Some points, each followed by its number:
"-0.6 0.1 0.4 1.1 0.9 0.0 -0.6 -0.5" 0
"0.1 0.8 -0.2 -0.9 -0.7 -0.2 -0.5 1.3" 1
"0.3 -0.2 1.8 0.9 1.1 -0.8 0.9 -2.1" 2
"-0.8 -0.8 1.1 -0.9 -0.6 -0.1 -0.3 -0.5" 3
"-0.2 0.3 -0.9 -0.3 -0.3 1.0 -0.9 1.1" 4
"-0.5 0.8 0.3 -2.5 -3.2 0.4 -0.8 2.3" 5
"-1.2 0.0 -0.3 0.3 -2.3 -0.3 -0.7 2.3" 6
"-0.6 -1.1 0.8 0.4 1.7 0.2 3.0 -0.6" 7
"-0.7 -0.3 0.3 0.2 0.6 -0.4 0.3 0.4" 8
"0.3 -0.3 -0.9 -0.5 -0.9 0.1 0.0 0.9" 9
"2.4 -0.5 -0.2 1.3 2.6 0.1 0.2 -2.1" 10
"0.9 0.3 0.6 0.2 1.7 0.2 -0.3 -2.8" 11
"1.4 -0.4 1.3 -0.2 2.3 0.5 2.2 -3.3" 12
"0.2 1.2 -1.0 0.1 -1.1 0.0 -1.2 1.6" 13
"-0.1 -0.2 -2.3 0.5 0.7 -0.6 0.4 -0.5" 14
Which five points above are nearest to each new point, looking only along the 3 directions in which the numbered points spread most? Their numbers follow each, nearest first.
"0.0 0.6 -1.3 -0.6 -1.0 0.2 -0.6 0.4" 4 1 9 13 8
"-0.3 -0.5 0.2 -0.5 1.7 -0.6 1.3 -1.4" 2 0 7 8 11
"0.2 1.1 -0.2 0.5 1.0 -0.3 0.3 -1.7" 0 11 2 8 14
"0.4 0.0 -0.6 -0.5 -1.3 -0.4 -0.7 0.8" 1 4 9 13 6
"0.9 0.3 -0.5 -1.0 0.7 -0.7 1.4 -1.5" 0 2 8 11 3
"0.9 -1.1 0.7 -0.5 1.1 -0.4 1.4 -1.2" 2 0 7 8 11
"0.1 -0.6 -0.5 1.4 1.3 0.7 0.0 0.3" 14 0 8 9 4
"-0.4 0.4 0.4 -0.4 0.4 -0.9 -0.1 -0.6" 0 8 3 9 1
"3.0 0.0 -0.7 -0.4 0.8 0.8 0.6 -2.5" 11 10 2 0 12
"-0.2 0.6 -0.3 0.3 -0.5 -0.5 -0.2 0.3" 9 4 1 8 0
"0.0 0.4 -1.3 0.8 0.7 0.4 -0.5 0.5" 14 0 4 9 8
"0.8 -0.2 0.9 0.1 1.5 0.4 1.2 -1.5" 2 11 0 12 7
